Each path below is one point turned by a fixed rotation once a step. After each direction that follows a path, write how fast that rotation turns it, in deg/step (0 if it stays still).
Each turn is a multiple of 5 degrees from 10 to 175, or 0.
Path 1:
[ 13   8   3   4 -30 -20  18   1 -13  -7  19 -15 -15 -39  19  11 -11   2
  -5   1]
[ -2   3 -10  15  -4  -3  18   1 -25 -12   1   1 -13 -21  41   4 -15  25
 -16  -9]
[  3  26  -1  -6   9 -17  11   0 -22 -25 -10  -5 -21 -24  28   8   2  22
  17  -5]
[  3  21  -5   2 -17 -13   7  10 -29 -22  21  -6  -5 -40  12  -5   1   3
  19   6]
[-15   6 -24  10 -12   6   8   9 -19  -3   6   5 -15 -32  28 -11 -17  27
   2  18]
[ -2   4 -12   8   7 -14   5  12  -1 -11 -23 -15 -18 -32  32  11 -11  17
  27  14]
[ 19   9 -14  11 -16 -23   6  21 -28   3  -5 -15   2 -36  19   9   5  -1
  18   2]
[ 10  12 -19   1 -21 -11  14  -1 -24  18   0   0 -23 -32  19   1 -13  21
  -9  13]
[  5   2   3   5  -8 -19  18  -6   4 -13  -4 -15 -28 -31  32  17 -18  18
  -2  -1]
[ 14   9  -4  14  -4 -16  13  13 -34 -21   1  -8   0 -24  37  11   2   8
   1 -20]
[  3  32 -11  -9  -6  -8  11  -5 -35  -7   2   8 -18 -26  20  -6   0  26
   3  -1]
[-10  15  -1  -2 -12  -9   9   0  -3 -25  17  -9 -20 -39  19  -2 -17  12
  15  15]
[ -5  -3 -16  22  -6  -1   6  25 -20 -20   1  -8   2 -31  34  -1  -9  10
  12   7]
[  3  17 -24   2   3 -12   5  11 -25   5 -23  -1 -16 -28  24   0   4  22
  21  13]
[ 13  14  -6  -3 -24 -27   9   5  -9   2   4 -18 -18 -44   9   7  -6   3
  21  17]
[  8  -9 -13  20 -22 -10  18  11 -17   4   6 -12  -7 -35  32  10 -19  11
 -12   2]
[  9  10 -10   3   4 -15  16  -2 -18  -3 -25  -6 -24 -19  36  15  -8  28
  -1  -8]
[ 16  26   4  -5 -12 -28  13   1 -23 -20   7 -11 -14 -34  19  11   5   4
  11  -9]
[ -2  15 -11   8 -18  -1  16   3 -31 -13  25   3 -10 -33  24  -8 -13  17
  -9  -1]
[-14  10 -10   5   7  -1   7   3  -7 -23  -6  -1 -26 -28  36   1 -18  27
   9   9]
[  5  13  -6  10   0 -19   3  21 -18 -24  -6 -14  -2 -33  24   3   4   3
  36   3]
[  6  14 -26   7 -20  -7   7  16 -35  11   2   0  -5 -35  15 -10  -1  13
   9  18]
[ -1   5 -14   1 -10 -12  11   2   4   6  -8  -9 -30 -36  23   6 -22  21
   5  23]
[ 13  -4  -5  17  -8 -23  13  15 -11  -9  -9 -22  -5 -31  33  19  -8   5
   8  -5]
[ 18  17 -16   3 -10 -16  14   5 -41   7  -9  -1  -9 -23  27   5   5  18
  -6 -10]
Directions:
[ -4  11   1   7  -9   1   1 -10   5   2  -7   0  11  10   1  -1  -7  -3
   4   0]	0
[  3   5   9  -4   0  -2   6  -9  -4  -8   6   3  -3   4   3   4   0   2
 -11 -14]	45
Path 2:
[  8 -33  11  15   9  -3 -30  25 -18 -32   4   7   1  11  -1  13  -4  -2
   0   8]
[ 22  -5   8  15   2   4 -31 -12 -19 -25   7  23  13  18  -3   0 -16   3
  -7  26]
[  8   6   1  19   8  -8 -26 -32   5 -25  26   0   6  12 -13   9 -18  18
   2  11]
[  1 -23   8  13  23  -8 -28   1  10 -31  25 -21   1   2  -9  12   1  12
   7  -3]
[ 14 -31  15  11  17   4 -34  13 -16 -28  -4  -5  16   3   4   6  -3   4
  -2   9]
[ 20  -5   2  18  -1   0 -27 -14 -20 -29  -7  17  20   8   1  19 -21   9
  -3  21]
[  4  -1  -2  23  -2 -13 -23 -22   1 -30  25   9  -7  13 -18  23 -11  11
   7  11]
[  0 -27  12  16  19  -6 -27   3   3 -30  34  -9  -7  12 -14  -1  -1   0
   3   7]
[ 17 -22  15   9  24   4 -30   4 -10 -27   4  -9  27   6   5 -11 -11   5
  -3  12]
[ 22   5   3  14   7  -5 -26 -14 -12 -24  -8   0  28   7  -1  26 -15  24
   3  10]
[  0  -9   0  22  -3 -10 -31 -11  -3 -27  15   2  -9   6 -14  37  -3  17
   6   7]
[ -5 -34  10  17   7   0 -33   3  -7 -30  25   3 -10   9  -9   1  -5 -10
  -2  14]
[ 19 -15   7  14  18   2 -19  -4  -8 -34  10   4  24  13   1 -14 -26  -4
  -3  15]
[ 27   8   7  16  17 -12 -17 -13   0 -25  11  -2  23  14  -8  16 -12  27
   5   5]
[  1 -13   8  15   7 -10 -40  -4  -3 -18  15 -10  -6   5 -11  30   6  27
   7   3]
[ -8 -34   6  11   7  10 -43   0 -14 -31   7  -3  -1  -1  -1   8  -8  -6
  -3  15]
[ 18 -14  -1  19   9   1 -13  -7 -10 -44   4  12  19   6  -2   2 -29  -9
  -5  15]
[ 26   2  10  24   8 -18 -11  -7   1 -30  21   9   9  20 -16  15 -10  16
   4   8]
[  2 -13  16  13  14 -11 -43  -1  -4 -12  26  -7  -1  16 -10   8   9  23
   6   8]
[ -3 -24   1   3  18  14 -49  -7 -12 -25   3 -11  11  -1   8   0  -9   4
  -1  14]
[ 18 -11  -3  18  10   5 -17 -13  -5 -43  -6  -2  19  -3  -3  21 -24  -1
  -3  10]
[ 18 -13  16  28  -2 -19 -10  -2  -6 -30  15   9   2   9 -20  27  -7  12
   4   7]
[ -2 -21  16  16   5 -13 -41   6 -12 -15  27  12  -3  19  -6  -3  -2  13
   8  14]
[  6  -8  -5   5  23   9 -43 -11  -6 -29  15  -1  13  10   8  -9 -14   7
  -1  15]
[ 25  -2   4  15  18   5 -18 -18   6 -38   3 -15  17  -1  -7  20 -14   9
  -3   4]
Directions:
[  2  -4  -5   2  -4   3   4  -1  -1 -11  -3   1  -8  -2   2 -10   4  17
  -7   0]	0
[13  3 -2 -5  8 11  0  3 -4 -6 -9  3  3  1  5 -4 -2 -9 -8  3]	95
[ -6   4  -6  -4  -1  10  -9 -14   3   1   4  -3 -11  -3  -2   2   1  -5
  -4   5]	85
